In the data rows, zero lies at 4.5, halfway between 4 and 5.
Every row has a hidden score. How much higher is the second row's score than the first row's in each pair? 20 means about the same, 40 much higher and 0 much lower. The score is a weighted sum of the row's numbers plus the product of two more (or one squared), each taken from its middle value.
[4 5 5 3 6 5 4 4 3 5 3 6 6 4 4 7 4]
[5 5 5 5 4 5 6 6 4 6 4 6 6 6 4 6 6] -> 22
[4 4 3 5 4 4 5 4 4 4 7 4 3 4 7 4 5]
[6 6 5 5 4 6 6 5 5 6 4 6 6 5 5 5 5] -> 17
[4 5 6 6 4 4 7 5 5 3 5 3 2 6 3 5 7]
[6 6 6 5 4 6 6 5 5 6 3 5 5 6 5 6 5] -> 2
[6 5 5 6 3 5 5 6 6 5 5 5 4 6 5 4 6]
[5 5 5 6 5 6 5 6 5 6 3 5 7 5 5 5 4] -> 23
[5 4 3 4 6 4 4 3 4 4 4 4 4 4 7 5 3]
[5 6 5 6 6 6 5 4 5 6 3 5 5 6 6 6 4] -> 21
[4 5 5 4 6 5 6 6 4 4 4 6 6 5 4 7 4]
[6 4 6 6 4 6 6 6 7 5 6 4 3 5 4 5 6] -> 19
[4 4 3 5 4 3 3 3 4 4 4 3 3 4 8 3 4]
[5 5 3 6 5 5 5 4 5 5 4 4 4 5 7 5 4] -> 21
[4 4 2 4 6 3 3 2 3 4 3 3 3 4 7 4 2]
[4 3 4 4 4 3 5 3 2 4 8 4 3 2 3 2 3] -> 12
[2 2 2 1 7 2 2 2 0 1 4 4 3 3 3 4 3]
[5 6 6 5 3 4 5 6 5 6 4 6 5 7 4 5 5] -> 17
[6 5 7 7 3 5 6 7 5 6 4 5 5 5 4 4 6]
[5 5 6 5 3 5 5 7 6 5 4 5 6 6 4 6 6] -> 26
[5 5 8 7 3 6 6 7 5 5 5 4 4 4 4 3 6]
[6 4 6 3 4 5 4 6 6 5 4 5 6 6 4 6 5] -> 24
[5 4 6 5 4 4 6 4 6 6 6 5 4 4 3 8 6]
[6 5 6 5 4 4 7 4 5 5 4 6 5 7 4 6 4] -> 20
[4 5 5 4 6 5 6 4 6 6 6 5 7 4 3 5 5]
[5 6 5 7 4 5 5 5 6 6 3 5 6 6 5 5 5] -> 22
[4 3 3 3 4 2 4 4 4 2 9 2 2 3 4 3 4]
[5 5 6 4 4 5 6 6 6 5 4 5 6 5 5 5 5] -> 21
[4 5 4 2 7 5 4 3 2 5 5 5 6 3 4 5 3]
[1 0 0 1 7 3 3 2 0 2 4 4 2 4 2 1 1] -> 23
[4 4 3 4 7 4 4 3 3 6 3 5 6 5 6 6 3]
[3 3 3 0 6 4 4 5 5 3 7 6 6 3 2 7 1] -> 19
[5 5 6 7 3 5 5 6 6 5 5 4 5 7 4 4 6]
[4 3 2 5 3 3 2 2 3 3 3 2 2 4 8 3 3] -> 18
[3 7 4 3 6 4 6 5 5 5 6 7 8 3 3 5 3]
[5 5 7 4 3 5 8 4 7 6 5 6 6 5 4 5 5] -> 20
[5 4 4 6 3 4 4 4 5 4 4 3 3 5 7 3 5]
[5 5 6 4 5 7 6 6 5 7 5 7 8 5 2 7 4] -> 23
[3 2 3 1 8 2 1 2 1 2 5 4 3 2 2 3 2]
[4 4 3 4 7 4 4 3 3 5 3 5 6 5 6 5 3] -> 23
[6 5 5 5 5 6 7 5 4 4 5 6 5 5 4 7 5]
[6 5 6 6 3 4 5 5 6 6 3 6 5 6 5 4 6] -> 19
[5 5 4 5 7 4 4 3 4 4 3 4 5 4 6 6 3]
[5 5 4 5 6 5 4 4 4 5 3 5 5 5 6 6 3] -> 21
[6 5 7 5 3 5 5 7 6 5 5 5 4 4 4 5 4]
[5 4 7 6 3 5 6 5 6 6 6 3 1 5 3 3 5] -> 17
[5 5 6 6 4 6 4 4 4 4 3 7 6 4 5 7 4]
[4 5 3 4 7 4 4 3 4 5 3 4 6 4 5 6 3] -> 21
[5 6 6 4 4 5 6 7 5 6 4 4 8 6 4 6 5]
[5 5 6 5 3 5 5 6 5 4 5 6 6 4 4 6 5] -> 17
[2 1 5 3 6 4 8 7 4 4 5 4 5 4 2 5 7]
[2 1 2 3 8 3 2 2 2 3 3 3 3 2 3 4 2] -> 14
[6 3 7 5 2 4 6 5 6 5 6 5 3 5 3 4 6]
[3 3 2 4 5 3 2 1 2 2 3 2 3 3 8 2 2] -> 22
[5 5 4 6 5 5 4 4 5 6 3 4 5 5 7 5 4]
[5 5 4 4 6 5 5 4 4 4 3 6 6 4 4 8 3] -> 20
[3 3 2 3 5 2 2 2 2 3 3 2 2 3 8 3 2]
[6 5 4 6 4 5 6 5 5 5 5 4 4 6 6 5 5] -> 20
[4 4 2 2 3 8 4 2 6 0 5 6 0 0 1 5 3]
[5 5 4 7 4 5 4 4 5 5 3 4 4 5 7 5 4] -> 29
[4 1 6 1 5 4 4 5 1 7 4 7 9 5 3 4 3]
[4 5 3 4 7 4 3 3 3 5 2 5 6 5 6 5 3] -> 12
[6 5 5 7 3 5 5 5 6 4 5 5 3 5 6 4 5]
[4 6 9 5 3 5 3 9 4 4 6 2 3 7 1 1 7] -> 24
[4 5 4 5 5 4 5 3 5 4 6 4 4 5 7 4 5]
[5 5 3 5 5 4 5 3 5 4 5 5 4 5 7 5 4] -> 19
[5 5 5 5 4 6 6 6 5 5 4 5 5 4 4 6 5]
[5 4 4 6 3 5 5 4 5 4 4 4 3 5 7 3 6] -> 21
[6 8 8 5 4 7 7 5 8 6 5 6 6 5 3 4 6]
[4 5 4 4 7 4 4 3 3 5 3 5 6 4 5 6 3] -> 25
[3 4 2 1 8 3 2 3 1 3 6 3 4 3 2 3 1]
[6 5 7 5 3 5 5 7 4 5 4 5 3 5 4 4 5] -> 18
[5 5 4 5 5 5 4 4 5 5 4 4 4 5 7 5 4]
[1 3 4 5 0 3 9 5 9 4 5 9 9 7 3 2 6] -> 25
[2 6 6 4 3 5 5 4 6 6 5 6 4 6 3 0 8]
[4 4 3 5 4 4 3 3 4 4 4 3 3 4 8 3 4] -> 23
[2 4 2 1 8 2 2 2 2 4 3 3 4 3 3 3 1]
[4 5 3 4 7 4 4 3 3 5 3 5 6 5 6 5 3] -> 18
[4 2 2 1 3 4 3 4 4 3 9 3 4 2 4 2 4]
[4 2 6 2 4 5 4 7 5 5 6 5 5 5 2 1 7] -> 26
[6 5 5 6 4 5 5 6 4 7 3 6 6 6 5 5 5]
[6 5 4 6 3 5 5 5 6 5 4 4 4 6 5 3 7] -> 20
[6 5 5 6 3 6 5 5 7 5 3 5 5 6 5 5 6]
[3 2 6 2 5 5 4 4 5 3 6 7 7 5 1 8 4] -> 25
[6 4 6 6 4 4 5 6 6 6 6 6 6 6 3 6 5]
[5 5 5 3 3 6 5 5 4 6 6 7 6 7 4 7 6] -> 22
[4 4 2 1 8 6 3 4 2 2 4 5 5 4 2 3 1]
[6 5 5 5 2 4 1 5 4 1 7 8 5 5 3 3 6] -> 32
[5 5 5 5 4 4 6 6 4 4 4 5 7 4 4 5 5]
[3 3 2 3 5 3 2 2 2 3 3 2 2 3 8 3 2] -> 21
[5 5 6 3 6 7 4 5 2 5 6 6 6 5 2 8 6]
[5 4 4 6 3 4 5 4 5 4 4 4 3 5 7 3 6] -> 12
[4 3 2 5 3 3 2 2 3 3 3 2 2 4 8 3 3]
[9 7 7 6 3 6 3 6 7 4 5 3 3 4 2 4 4] -> 16
[3 3 3 1 8 3 3 2 1 2 3 4 4 2 2 4 2]
[5 4 4 6 3 4 4 3 5 4 4 3 3 4 7 3 5] -> 18
[5 5 7 5 3 4 4 6 6 5 4 4 5 4 3 6 6]
[2 3 3 1 3 1 2 3 2 3 9 2 1 4 3 1 4] -> 19
[4 3 3 4 6 3 3 2 3 4 3 3 3 4 7 4 2]
[5 4 3 5 5 4 5 3 4 3 5 4 3 4 7 4 4] -> 18
[5 7 7 5 4 5 5 5 7 5 5 6 8 5 3 4 6]
[0 3 3 1 8 1 1 3 0 1 5 2 2 3 3 1 0] -> 21
[2 7 6 5 3 4 6 8 5 5 5 9 5 7 2 5 6]
[4 3 4 3 4 3 3 2 5 2 8 2 3 3 4 3 5] -> 12
[6 5 7 5 3 5 6 7 6 6 5 5 4 6 4 4 6]
[4 4 3 4 7 4 4 3 3 5 3 4 6 4 6 5 3] -> 23
[6 4 5 7 3 4 5 4 6 5 4 3 3 5 6 3 6]
[7 2 3 3 2 5 7 5 6 5 4 4 3 4 3 2 8] -> 19
[5 2 6 6 6 3 1 0 5 0 9 6 3 5 2 5 4]
[5 5 4 6 3 6 4 6 6 5 4 5 4 5 4 3 6] -> 8
[4 5 3 4 7 4 4 3 3 5 3 4 5 4 6 5 3]
[6 4 6 5 3 6 6 6 5 6 4 5 5 6 4 4 6] -> 20
[4 3 2 5 4 3 4 4 4 3 9 3 3 2 4 2 3]
[5 5 6 5 5 5 6 4 6 6 5 4 5 6 5 6 6] -> 22
[5 5 4 5 6 5 4 4 4 6 3 5 5 5 6 6 3]
[5 5 6 6 3 5 5 6 6 7 3 6 5 7 4 5 6] -> 22
[6 6 6 4 5 7 7 6 5 6 4 7 6 5 4 5 6]
[5 6 5 6 2 3 3 6 5 3 5 5 3 4 2 3 7] -> 19
[4 4 3 4 6 4 5 3 4 5 5 4 4 4 7 4 3]
[1 4 3 4 3 3 2 0 3 2 8 2 1 2 3 2 4] -> 19
[5 5 4 5 5 5 5 4 4 5 4 5 4 5 7 5 4]
[4 4 3 4 7 4 4 3 4 5 3 5 6 5 5 5 3] -> 22
[6 5 6 5 3 6 5 8 6 5 3 4 6 5 5 4 5]
[6 6 6 6 4 5 5 5 5 5 4 4 3 5 5 5 5] -> 15
[3 2 1 2 7 1 3 2 3 3 2 2 4 1 3 3 1]
[6 5 5 6 4 5 5 5 5 6 3 5 5 6 5 6 5] -> 16
[2 0 4 7 3 6 5 5 9 3 3 4 6 3 1 2 4]
[5 4 5 5 3 5 6 5 5 4 5 3 3 4 5 3 6] -> 14
[4 3 2 4 6 3 3 2 3 3 3 3 3 3 7 3 2]
[7 4 6 2 3 2 6 6 7 5 6 3 5 7 2 3 5] -> 25
[5 5 4 6 5 5 4 4 4 6 3 4 4 5 7 5 4]
[5 4 6 5 4 3 5 5 6 5 6 6 4 6 1 6 7] -> 27
[6 5 5 5 4 6 5 4 6 6 5 5 4 5 6 4 6]
[5 6 4 3 3 8 5 3 8 6 5 5 7 5 4 6 6] -> 19
[5 5 6 4 4 5 6 6 6 4 5 5 4 6 5 4 6]
[5 5 3 5 7 5 5 4 4 5 4 5 4 4 5 7 3] -> 20
[6 6 5 6 5 5 5 5 5 6 3 5 5 6 5 5 4]
[5 6 7 4 3 5 7 5 4 4 4 4 5 6 4 4 6] -> 22
[3 2 3 2 7 2 3 2 2 4 4 2 4 2 4 3 2]
[5 6 6 5 3 4 4 5 5 3 4 4 4 5 4 4 6] -> 22
[5 6 4 0 5 5 7 5 2 2 9 9 5 6 5 6 2]
[5 5 5 6 4 5 5 5 6 5 4 4 4 5 6 4 6] -> 21
[4 5 3 4 7 4 4 3 3 5 3 5 6 5 5 6 3]
[4 4 3 4 5 4 4 3 3 3 4 3 3 4 8 3 3] -> 15
[5 4 5 6 3 3 6 5 5 4 8 4 2 5 5 2 5]
[3 3 2 4 6 3 3 2 3 3 3 3 3 3 8 4 2] -> 24
[0 4 3 3 5 6 5 2 7 2 6 7 5 5 3 6 3]
[4 4 3 4 7 4 4 3 3 5 3 4 5 4 6 5 3] -> 16
[5 5 5 6 3 5 5 5 4 3 8 2 2 4 4 3 4]
[3 7 6 4 3 5 6 6 3 4 7 6 8 6 4 9 4] -> 30
[5 3 6 6 3 4 7 4 3 4 5 6 2 3 2 1 7]
[3 2 2 3 1 5 7 7 9 1 9 2 5 4 0 4 4] -> 35
[6 5 5 5 5 5 5 5 5 6 4 5 7 5 5 7 5]
[6 5 5 7 4 5 5 5 6 7 3 5 6 6 5 5 5] -> 18
[1 2 1 0 6 1 0 1 0 0 5 2 1 1 3 3 1]
[5 3 5 5 6 2 6 4 5 7 4 5 7 4 3 7 3] -> 20
[6 5 5 6 3 5 5 5 5 5 5 4 3 5 6 4 6]
[4 3 2 5 3 3 3 2 3 3 3 2 2 3 8 3 3] -> 20
[4 4 3 5 6 4 4 3 3 5 2 4 5 4 6 5 3]
[6 3 6 6 4 2 2 4 6 7 5 3 4 5 4 4 6] -> 21
[6 4 5 5 3 6 5 5 7 4 5 4 3 5 5 5 7]
[6 5 5 6 4 6 5 4 6 5 5 5 4 5 6 5 6] -> 21
[5 5 5 7 3 4 5 5 6 5 4 4 4 4 5 3 7]
[3 2 1 2 3 3 2 1 3 0 8 4 1 3 3 2 3] -> 20
[5 5 5 6 3 6 5 6 7 5 5 5 5 6 4 4 7]
[4 6 6 5 5 7 6 5 3 4 8 4 5 5 4 5 4] -> 21
[4 5 4 4 5 5 5 5 5 5 5 7 8 4 2 4 5]
[4 3 6 3 4 4 5 4 6 4 7 4 3 4 4 7 6] -> 22
[5 4 6 4 5 7 6 5 2 6 4 6 7 7 3 5 4]
[1 3 2 2 8 1 1 0 2 3 6 4 3 2 2 2 1] -> 13
[3 1 4 1 3 2 2 2 2 2 9 2 3 3 3 2 3]
[5 6 9 0 3 7 4 9 2 8 9 2 5 5 1 6 7] -> 26
[5 5 5 4 4 6 5 5 6 6 4 7 7 7 4 5 6]
[4 5 3 4 7 4 4 3 3 5 3 5 6 4 5 6 3] -> 17
[5 6 5 5 3 4 4 5 6 6 4 4 5 5 4 4 6]
[5 7 6 5 4 5 5 6 6 6 6 6 6 5 4 4 5] -> 19
[5 6 6 5 5 7 5 6 6 5 4 6 8 7 3 6 4]
[4 6 5 4 5 6 6 5 6 7 4 4 7 6 5 5 5] -> 16
[1 4 4 4 2 8 3 9 8 9 6 6 1 0 2 2 2]
[6 5 5 6 3 6 6 5 6 4 4 4 3 5 5 3 7] -> 4
[5 5 6 6 3 6 6 7 6 5 6 5 2 5 4 5 6]
[5 4 5 4 6 5 5 5 4 5 4 8 9 6 4 5 4] -> 30
[4 2 2 3 4 4 6 6 5 3 8 8 2 4 4 4 4]
[4 3 7 6 2 5 4 7 6 5 6 5 4 6 6 3 7] -> 34
[5 5 5 5 5 6 5 5 5 6 4 5 7 5 5 6 4]
[4 5 3 4 2 5 5 4 4 3 5 4 2 4 3 5 7] -> 28
